In the data rows, 128 means zero.
Each row of this table is followed by its label. One hidden rule gives the labels. It looks at one to three of the table's principal directions, none of them among the few with the most spread.
[108 137 131 161 136 144 132 110 143 153 119  79 110  67 143 144 105 135
 117 160 123 109 109 163 137 104 133 107 145 116 108 118 197 165 124  84
 127 143  77 106 131  90 161 114  94 150 136  88 174 158] q948
[ 91  81 175 213  59 181 101 173 184 100  99 152 149  18 170 131 123  93
  63  52  97  43 170 162 131 103 148  68 135 139 129 122 202 149 112 135
 143 145 139 156 156  84  97 122 112  96 102 144  72 122] q24
[ 96 146 123 101 126  75 138 104 186 134 120  68 157 131 206 145 135 183
 182  80  75 189  68  97 178 102  97 181 152 158 197  84 173  86 170 127
  99 170 118 136  80  43  94 121  68 157 202 129 126  91] q24
[130  91 117  89  86 131  90 151 141  96 153 196 154 153 126 124 184 124
 126  70  86 128 134  87 110 175 146 153 138 109 166 143  36  63 121 137
 143 161 202 142 146 149  87 117 184  92 136 154  58  75] q23
[175 145  51  88 116 144 124  39  50 158 166 149 129 165  48 154 138 117
  93 202 125 156  68 178 135 146 123 168 157  72 152 181 114 144  15  86
 158 150 123 119 178 166 173 115 171 197 100 119 175 205] q23
[136 113 127 125  87 132 106 127 154 178 128 149 120  80 154 125 159 174
 154 140  59 104 127 169 123 129 119 126 122 158 149 111 150 142 154  96
 169 138 106 155 121  90 104  86  92 111 132 150 143 125] q201
[137 122 160 146 156 129 132 164 150  91 158 163 134 142 114 130 134 103
 103  93 151  88 154 111 110 148 154  95 108 113 108 115  89  79 127 175
 114  98 159 142 144 149 109 138 173  85  90 148  92 116] q948
[128 112 146 174  65 166 109 146 152 157 131 132 122  64 154 129 145 101
  95 118  98  81 140 167 112 129 120 101 119 164 115 136 162 185 122 100
 164 145 117 157 160 111 132  89 119 118 104 151 120 145] q269
[157 121  94 103 143  71 132 105 130 106 178 126 145 216 120 158 135  92
 135 114 143 159  80  75 130 164 115 166 129 127 144 160  81  69 104 148
  92 143 166 125 156 167 129 137 174 151 120 143  96 142] q23
[130 136 138 155 188  75 147 116 164  86 158  90 108 168 130 166  96 116
 139 123 166 129  77 105 118 117 122 106 130  96 104 122 154  82 139 137
  61 122 129  94 119 131 153 140 123 151 111  85 136 138] q23
[118 130 160 176 104 140 129 139 194 129 121 109 138  54 175 146 112 163
 115  82 118  87 128 153 142  99 121 108 120 178 125  88 181 153 154 110
 132 132 109 162  99  60 115 122  71 113 145 131 110 105] q23
[133 115 142 130  96 160 108 174  85 140 106 169 123 115 111  83 157  89
 115 125 125  99 192 130 100 152 131 102 103 135 106 159  95 168 126 153
 163 106 142 140 154 175 125 115 160  90  99 160 112 138] q269
[181 111 121 152 145 102 126 144 112 109 214 143  97 225  93 145 122  48
 117 150 194 103 130 105  83 171 128 103 101 114  73 165  63 118 104 156
 122 123 157 119 196 223 160 136 200 131  64 143 107 143] q23
[111 117 175 154 130 140 120 187 154 105 147 105 116 154 151 121 133  59
 120  95 164 118 159  73  80 150 129 102  88 146  79 133  97 138 174 163
 103 121 156 128 150 174 134 126 171  95 115 144  80  83] q269
[129 124 113  63 142  83 125 143 114 114 130 144 135 215 133 105 164 132
 177 116 120 190 130  55 119 166 114 170 125 130 151 136  38  71 171 157
 116 133 170 123 112 168 102 130 164 108 155 148 100  93] q269
[148 135 113  98 182  43 146 130  98 138 147 103  98 241 123 119 134 100
 195 172 144 189 106  77 106 159  95 140 114 125 114 153  97  96 166 162
  94 109 126  93 131 186 139 115 146 140 120 127 159 155] q948
[139 146 117 168 154 130 131 102 133 140 128 104 119  78 125 146  97 145
  98 155 154  77 126 172 145 104 122  86 122 113 101 115 191 155 108 126
 133 112  81 136 136 114 160 139 106 137 109 113 154 185] q201
[113 162 136 122 156 101 147 127 143 163 102  64 120 114 171 130 105 182
 185 150 133 169 122 120 136 107 101 150 107 187 120  95 169 166 197 122
 117 110  81 124  67  85 135 123  55 129 190 111 166  99] q24
[138 158  86  98 148 124 129  69 108 153 146 108 145 133 121 156 132 141
 114 163 117 155  75 142 145 135 121 162 136 100 159 135 150 115  81 129
 125 135 108 125 141 125 147 124 140 165 133 127 155 166] q948
[126 154  96 103 151 140 126  89  87 155 123 108 125 109 102 133 136 143
 124 177 130 130 118 137 132 141 127 131 125  83 124 142 121 146 107 115
 132 130 100 114 140 136 167 118 146 146 140 104 174 174] q23
[109 133 148 137 134 158 139 144 110 135  84 145 120  82 125 104 113 159
 135 149 124 112 168 163 137  99 147 107 130 120 129 106 154 150 140 131
 143 105 105 119 101 103 120 141  92 117 129 114 163 120] q23
[ 70 101 161 146 169 200 100 149 154 125 138 113 104  53  98 149 129 119
 106 168 128  73 177 123  73 150 197  70 100  47  68 107 117 119 166 113
 112 121 113  98 158 135 147 108 186  77 137  76 145  94] q24
[ 91 145 144  92  66 217 116 165  99 175  78 164 151  28 139  85 174 180
 137 125  61 125 193 162 140 125 160 156 127 154 167 100 101 188 137 104
 198 134 127 153 103  65 105 104 103  95 181 144 158  73] q269
[ 86 121 179 168 119 193 111 167 149 130 107 118 123  42 138 122 126 111
 102 114 119  74 173 149 103 112 159  80 101 114  99 109 174 165 145 138
 128 111 115 130 136 107 131 119 127  97 121 120 128 101] q23
[ 90 116 120 141  85 227  92 116 135 143 104 136 146   1 124 140 129 156
  69 135 102  77 157 173 131 117 170 118 140  98 128 117 154 173  98  78
 170 157 112 137 142  89 140 126 130 113 156 104 124 110] q24
[113 110 163 173 133 182 107 133 161 149 144 124 100  53 120 140 114 143
 110 156 122  55 157 184 100 110 161  65 103  96  88  94 177 153 144 113
 145 116  86 132 144 112 133 115 122 105 107 113 148 113] q24
[191 136  81  59 107 122 142 120   5 154 146 192 135 255  61  85 156  55
 131 181 147 194 136 118 122 170 117 191 126 142 153 202  42 139  50 167
 164 104 166 127 178 237 128 143 196 161  74 194 136 169] q948
[167 123 102 122  87 149 105 107  95 178 148 138 105 113 111 112 132 160
 141 164 131 101 138 175 123 136 122 130 127 138 110 143 104 196 111  77
 193 152  95 134 140 143 151 117 111 141 137 125 148 128] q23
[189 113  96  78 113  99 127 106  64 113 162 187 127 254  71 106 135 113
 148 130 155 178 112 117 120 154 118 173 141 121 148 174  41 103  81 142
 148 132 169 121 137 208 109 151 163 154 107 154  98 111] q24
[141 170 111  72 169  99 147  84  69 137 126  97 135 203 104 115 128 124
 158 144 147 198  79 109 139 129 108 172 126  98 154 152 124 116 102 162
  96 112 117 101 112 161 141 142 136 180 135 126 156 144] q23
[117 137 155 143 153 159 152 157 109  52 138 166 169 148  83 134 127  48
  52  68 177 109 156  90 130 149 168 112 123  86 125 145  76  79  64 198
  88  98 195 136 165 159 124 162 215 111  82 145  82 142] q24
[136 153 122  70 138 128 135 129  87 129 126 134 163 179 123  97 150 120
 132 101 144 169 139  83 144 155 127 174 115 135 154 138  61 110 116 179
 129 116 148 142 124 162 109 152 168 123 147 169  98 109] q948
[126 151 106 104 163 123 160  87 114  87 142 108 153 186  87 152 102 100
  95 123 164 181  85 104 162 111 137 169 160 101 148 131 126  86  72 134
  85 129 155 119 133 133 138 168 162 175 124 119 123 145] q201
[131 135 154 147 136  88 158 167 165  84 145 114 152 181 168 136 115  95
 129  60 174 150 134  61 136 141 112 145 113 194 123 118  87 103 158 171
  93 122 169 148 114 130 108 152 134 112 140 156  71  92] q24
[137 142  87  81 102 168 120  79 103 196 119 106 114 109 117 118 115 210
 157 201 122 163 133 170 148 104 122 177 137 161 133 101 122 198 146  51
 191 153  77 141  96 107 140 135  83 152 192 119 168  92] q201
[ 98 113 147 131 129 172 118 137 144  74 129 149 150 112 102 138 130 104
  79  84 134 115 139 112 122 128 166 118 140  79 131 123 109  90 103 138
 107 135 172 127 140 129 116 145 177 113 122 118  84  98] q201
[110 150 129 119 137 143 134 124 124 119 106 108 145 109 138 127 122 135
 116 114 139 141 125 116 142 117 130 141 130 125 136 122 137 135 124 135
 115 127 128 125 111 114 136 144 122 134 149 119 125 119] q201
[ 94 154 142 109 130 173 130 113 143 129 125  97 153  94 138 137 130 130
 108 108 110 140 105 133 150  99 150 152 134 108 159 100 167 122 106 132
 110 135 127 133 123  87 126 141 130 152 143 129 132 101] q201
[109 157 134 107 166 148 137 121 112 127 115  90 130 124 116 115 106 141
 130 136 151 151 126 127 146  99 148 141 138 104 123 107 152 133 121 134
 116 115 109 106 107 119 140 159 120 143 150 107 146 106] q948
[118 100 136 118 107 110 111 172 166 124 116 124 128 137 172 104 129 146
 168  95 121 129 165  87 135 122 125 140 123 182 125 105 109 122 195 128
 136 141 142 141 106 123  96 149 105  94 165 147  81  63] q201
[110 153 146 141 165 144 149 113 157 139 123  90 115  88 136 145  94 182
 139 156 140 126 121 156 141  91 142 121 129 129 115  75 171 139 157 102
 119 117  86 121  87  75 137 139  81 135 155  93 170 104] q23
[124 120 154 181 104 176 134 169 158  87 145 158 157  85 131 135 104  93
  58  73 153  64 174 149 158 100 168 102 136 143 126  98 148 126  79 158
 143 121 159 164 159 102 111 172 142 109  95 159  83 110] q948
[111 124 166 176 111 234 118 166 127 108 106 173 135  32  97 113 114  92
  32 120 146  37 195 184 123  95 182  67 119 104  98 111 169 162  80 142
 153  90 136 154 158 127 132 159 154  94  63 145 109 136] q201
[114 127 154 144 143 165 126 153 142  95 144 159 146 102 111 134 139 103
  81  98 138  79 162 124 122 138 165  93 112  89 122 110 106  92 108 172
 121 109 156 147 155 131 117 140 181  94  98 144 102 124] q23
[148 148 101 126  69 130 139 118 104 167  98 144 152 104 168 107 127 165
 131 129 107 136 140 172 182  97  93 159 138 197 179 117 162 184 107 131
 185 139 107 172 113  88 112 141  65 151 142 175 140 146] q23
[ 76 120 126 113 150 163 110  95 155 109 117  96 136  93 113 157 124 137
 106 132 105 145 101 120 123 111 154 131 144  61 137 113 167  95 128 107
  93 146 129 109 125 107 131 126 151 137 154  89 125 108] q201
[ 97 116 130 149 143 180 107 103 132 124 143  92 127  86 101 156 118  87
  76 146 145  90 130 130 109 135 156  93 116  57  95 140 151 138 102 123
 107 142 111 115 180 147 162 125 185 136 118 101 127 150] q23
[144 159  88  93 163 130 145  83  75  88 145 164 150 177  59 145 130 121
  85 142 147 164  95 138 145 131 138 150 158  54 162 141 103  78  40 154
 119 117 164 121 141 150 141 149 180 159 103 121 141 168] q269
[137 147 103 126 163  96 136  92 127  83 138 117 143 150 113 147 114 129
 100 101 157 133  83 117 158 118 120 127 159  76 141 134 136  83  80 140
  98 139 141 115 129 130 147 155 142 157 120 105 115 166] q269
[151 120  75 135  94  98 129  86 160 124 169 123 148 133 144 175 125 144
 113 116 118 130  81 129 165 135 109 163 163 152 157 130 119 114  92  82
 141 186 140 150 148  94 136 126 121 160 150 127 113 151] q23
[110 150  85  67 115 106 124  98 118 137 121 114 165 142 154 128 170 152
 144 109  81 182  96  95 170 141 108 184 153 113 197 125 102  93 117 135
 131 171 145 140 127 101 117 118 142 149 177 143 128 137] q269
[113 128 113 124 178 158 117 100 158  52 184 132 153 141  79 183 111 101
  53 103 160 118  90 108 130 128 185 130 159  31 130 114 117  37  56 140
  85 141 179 111 163 139 141 170 209 136 111  97  85 107] q948
[ 91 127 149 161 152 169 130 132 158 107 142  81 137  97 122 151 106  73
  73 119 158  97 143 112 133 115 157  98 119  97  97 112 162 125 116 144
  95 128 125 132 170 126 146 147 175 128 116 122 114 138] q201
[111 118 153 178 151 146 109 122 196 127 161  87 102  70 139 164 115 131
 102 131 128  73 107 151 104 116 145  74 124  94  83  98 181 123 145  95
 113 138  98 122 142 104 149 107 130 116 116  94 130 127] q269
[138 117 116 220  85 121 139  93 175 164 112  79 111  49 174 154  68 164
 105 152 141  75 135 206 174  66  81  82 137 196 105  97 246 219 140  75
 167 154  48 173 127  62 144 127  34 155 134 127 152 188] q948
Which label does each new row get?
[143 137 102 121 121 120 131  83 116 137 138 125 134 139 119 146 120 138
 125 141 116 142  83 159 148 109 116 147 146 113 160 135 167 126  84 119
 128 140 118 127 133 116 134 131 112 174 119 126 147 152] q23
[107 115 151  77 159 101 126 156 131  70 119 132 142 218 118 117 138  90
 158  78 137 199 110  38  97 145 139 169 122 116 140 149  82  52 158 171
  57 110 195  94 100 176  98 150 167 117 137 128  70  56] q23
[178 151 105 141 104 100 157 113 101 113 117 169 137 153 135 111 105 155
 116 110 155 123 116 170 182  91  97 138 160 161 162 126 138 142  76 135
 159 128 132 149 105 115 125 171  75 164  99 150 127 162] q201
[113 132 132 101 147  95 137 139 136 146 132 105 133 155 153 124 152 130
 173 130 106 158 131  84 130 153 120 145 112 140 141 118  98 100 175 151
 112 129 125 130 126 121 111 108 139 116 157 141 141 123] q24
[142 131  96 100  78 149 139  88 109 172 117 167 142 109 123 129 136 200
 143 164  79 156 126 187 164 113 122 173 152 162 186 105 122 152 111  84
 190 149 111 161 105  75  98 115  83 148 159 147 166 123] q24
[132 115  90 149  78 144 123 117  90 162  87 136 119  82 115 107 125 127
 105 169 115 109 171 172 155 113 103 108 148 149 120 147 156 203 109  88
 186 145  98 150 153 123 147 114 110 134 127 135 157 204] q269
[160 125 120 141 167  75 154 149 108  99 122 159 128 184 117 121 103  95
 123 135 165 131 133 114 137 131 125 121 137 146 118 149 131  90 107 171
 107  84 144 113 131 167 122 162 129 121  77 142 120 172] q948
[122 121 121 148 100  76 129 128 215 141 142  89 145 115 216 167 131 155
 149  93  90 153  84 103 144 130  90 162 137 217 152 101 159 114 179  99
 122 166 125 157 105  65 104 100  77 122 174 144  99 107] q948
[134 118 196 158 144 183 113 215  91 101 111 181 100 108  91  65 122  82
 106 109 177  51 216 143  80 125 178  55  96  98  62 138 108 153 124 180
 141  63 142 105 137 193 130 159 154  72  60 133 106  94] q269
[130 116 134  74 148  69 119 143 120 147 108 100  89 207 148  97 140 148
 230 149 122 204 105  66  80 152  99 164 113 158 109 154  84 122 225 106
  99 125 125  77  72 174 124 109  99 122 169 104 130  70] q201
[154 135 110  83 197  63 139  95  67 122 118 102  78 249  84 110  97 128
 198 193 175 209  81 104  94 123 102 145 131  89 102 170 124 114 150 130
  80 100 111  50  90 210 157 147 115 173 119  79 166 130] q23
[ 94  94 144 146  81 162 110 157 165 115  92 174 137  37 145 110 144 202
 130  87  86  75 201 149 150 117 148  94 143 127 143  80  98 130 172  99
 177 159 133 162 102  60  85 119 100  72 176 119 111  86] q23
[164 139 138 195 127 116 160 116 136 106 140 135 112 120 111 153  75 138
 103 126 179 100 116 181 136  95 113  99 138 159 100 122 165 167  99 105
 132 114 114 135 110 105 149 140  76 150 101 105 144 153] q24
[148 113  94 115 123 118 102 107  74 152 131 127  91 157  86 114 145 105
 140 183 131 134 127 133  90 157 105 111 124  89  95 183 105 164 121 103
 146 139 113 102 161 196 167  96 159 139 113 108 152 176] q269
[118 104 134 147  75 144 116 161 120 127  65 161 136  83 149  87 131 113
 108 103  97 107 164 151 149  98 120 113 151 159 144 141 177 156 118 127
 156 126 134 141 126 118 105 137  96 115 105 154 106 150] q269
[173  84 102  98  93  99 103 155  88 128 133 214 121 195  96 100 174  81
 135 138 100 136 140 108  88 183 120 142 130 144 132 196  58  99 109 134
 152 116 181 126 162 210 106 106 177  99  74 170  92 154] q269
[140 128 118 125 175 122 132  95 115 106 156 143 120 162  80 161 121 102
 102 162 143 132  85 135 100 144 146 118 131  63 120 151 131  78  85 137
  91 107 138  98 149 165 145 126 171 145  81 104 142 163] q24
[143 159 117  91 149  79 144 111 112 118 141 119 137 195 138 120 151 143
 159 107 140 170 101  89 138 149  92 151 120 119 153 128  71  98 143 162
 112 135 142 135 110 143 127 126 141 142 145 140 125 133] q201
[137 115 118  99 136 138 111 129 101  99 136 166 127 159  86 102 139 131
 121 114 141 121 147 120 130 135 151 123 148  71 130 133  74  92 103 137
 141 134 154 117 138 165 118 153 169 118 120 124 102 112] q269
[105 158 122 128 135 158 133  86 159 138 125  97 159  65 141 159 124 160
  91 120 106 121  99 154 164 100 133 138 134 115 160  90 186 122 104 123
 121 134 106 157 121  65 128 131 117 145 146 131 138 143] q201
[190 147  94 140 149  61 153 112 135 123 216 141 133 208 131 166 139 117
 123 132 167 127 102 107 133 183  99 136 118 148 124 130  44  92 106 153
 140 140 145 158 166 152 140 116 170 129 111 157 122 171] q948
[149  91 130 137  75 102  98 137 190 173 143 138 100 116 186 134 150 170
 175 138  76 113 114 142  97 137  95 130 111 203 126 116 133 144 203  76
 160 153 113 153 109 113 103  86  77 105 137 151 110  92] q201
[116 162 128  63 163  55 135 111 124 159  80  78 119 167 176 100 157 174
 213 130  81 222  58  90 124 130  79 175 136 143 163 134 151 102 193 125
  89 120 102  90  53 115 118  94  73 145 171 114 159 126] q269
[152 146 118 153 127 142 139 119  61 118 122 137 122 127  77 120 114  90
  92 138 179 104 144 151 123 136 120 101 122 101  98 175 118 184  67 138
 136 113 124 118 155 166 175 132 147 150  97 111 149 189] q23
[154 109 109 142 107 174 103 142  55 131 151 163 120 148  62 109 142  32
  64 157 169  88 182 133  90 172 140  94 106  91  78 193  79 173  62 154
 164 117 147 134 220 231 163 125 227 115  66 156 108 183] q948
[119 137 111 102 130 129 139 106  94 121 112 127 143 156 103 126 139 101
 115 135 125 167 117 110 135 136 118 149 134 109 148 152 116 120 105 139
 113 127 144 128 139 145 132 124 160 148 125 135 133 161] q201
